500 stands for zero in the data rows.
Some points, each followed by its number:
[462 434 419 392 716 376 464 305] 0
[414 472 404 368 824 402 657 410] 1
[554 539 425 470 629 432 447 487] 2
[490 469 397 533 326 679 566 551] 3
[716 423 603 650 493 460 760 564] 4
[717 387 383 473 505 516 583 261] 5
[429 516 609 398 581 358 466 537] 6
[613 592 453 513 434 460 216 639] 7
[519 268 372 417 309 494 580 308] 8
[450 616 478 334 454 354 486 554] 9
[325 601 346 578 342 656 285 567] 10
[412 312 528 371 177 335 417 458] 11
[608 546 745 592 665 495 619 536] 12
[350 425 583 487 548 535 595 373] 13
[157 610 428 411 495 594 440 476] 14
[801 559 467 695 602 649 566 474] 15
[456 363 205 521 469 444 638 427] 16
[485 583 392 499 468 794 559 650] 17
[702 579 391 453 562 389 325 605] 18
[339 450 510 407 589 448 438 570] 19
[493 526 639 597 420 459 467 560] 20
[603 671 651 644 484 507 400 690] 21
[476 600 425 643 369 636 324 671] 22
[397 625 600 391 679 540 266 486] 23
[345 606 664 443 543 395 420 542] 24
[562 561 385 418 503 460 516 466] 25
[387 606 624 383 666 523 282 491] 26
[772 498 427 601 362 504 653 390] 27
[477 563 396 653 312 669 357 643] 28
[569 585 494 519 412 539 444 511] 29
[563 569 509 570 782 606 532 465] 30
[675 544 609 602 429 428 561 614] 31
New points follow, each followed by the numbers of its three nearest points above, nearest first.
[494 474 362 499 296 662 587 560] 3 17 29
[440 662 503 497 380 472 146 586] 7 22 10
[439 445 441 405 856 404 644 408] 1 0 2
[583 581 505 495 408 548 397 515] 29 20 25
[394 718 586 641 593 626 509 678] 21 20 22
[476 357 555 548 552 473 580 335] 13 0 5
[485 511 425 423 163 403 334 521] 11 29 9
[336 473 511 380 595 439 405 579] 19 6 24
[419 606 485 323 451 351 448 553] 9 6 24
[446 375 546 556 502 517 526 319] 13 20 8
[588 642 573 541 548 589 407 520] 29 21 20
[610 637 714 691 607 577 569 558] 12 21 31
[383 359 547 347 447 530 619 443] 13 19 8
[476 423 380 374 714 385 491 327] 0 1 2
[463 260 593 479 544 372 577 305] 13 0 8
[408 317 521 377 198 337 425 439] 11 8 9
[430 610 461 490 533 628 333 776] 22 28 7
[467 610 473 302 449 358 490 545] 9 25 6
[791 521 422 589 373 528 617 383] 27 5 15
[162 638 403 438 480 594 443 471] 14 10 19
[676 576 375 454 535 400 356 572] 18 2 7
[371 718 607 625 608 612 534 707] 21 20 24
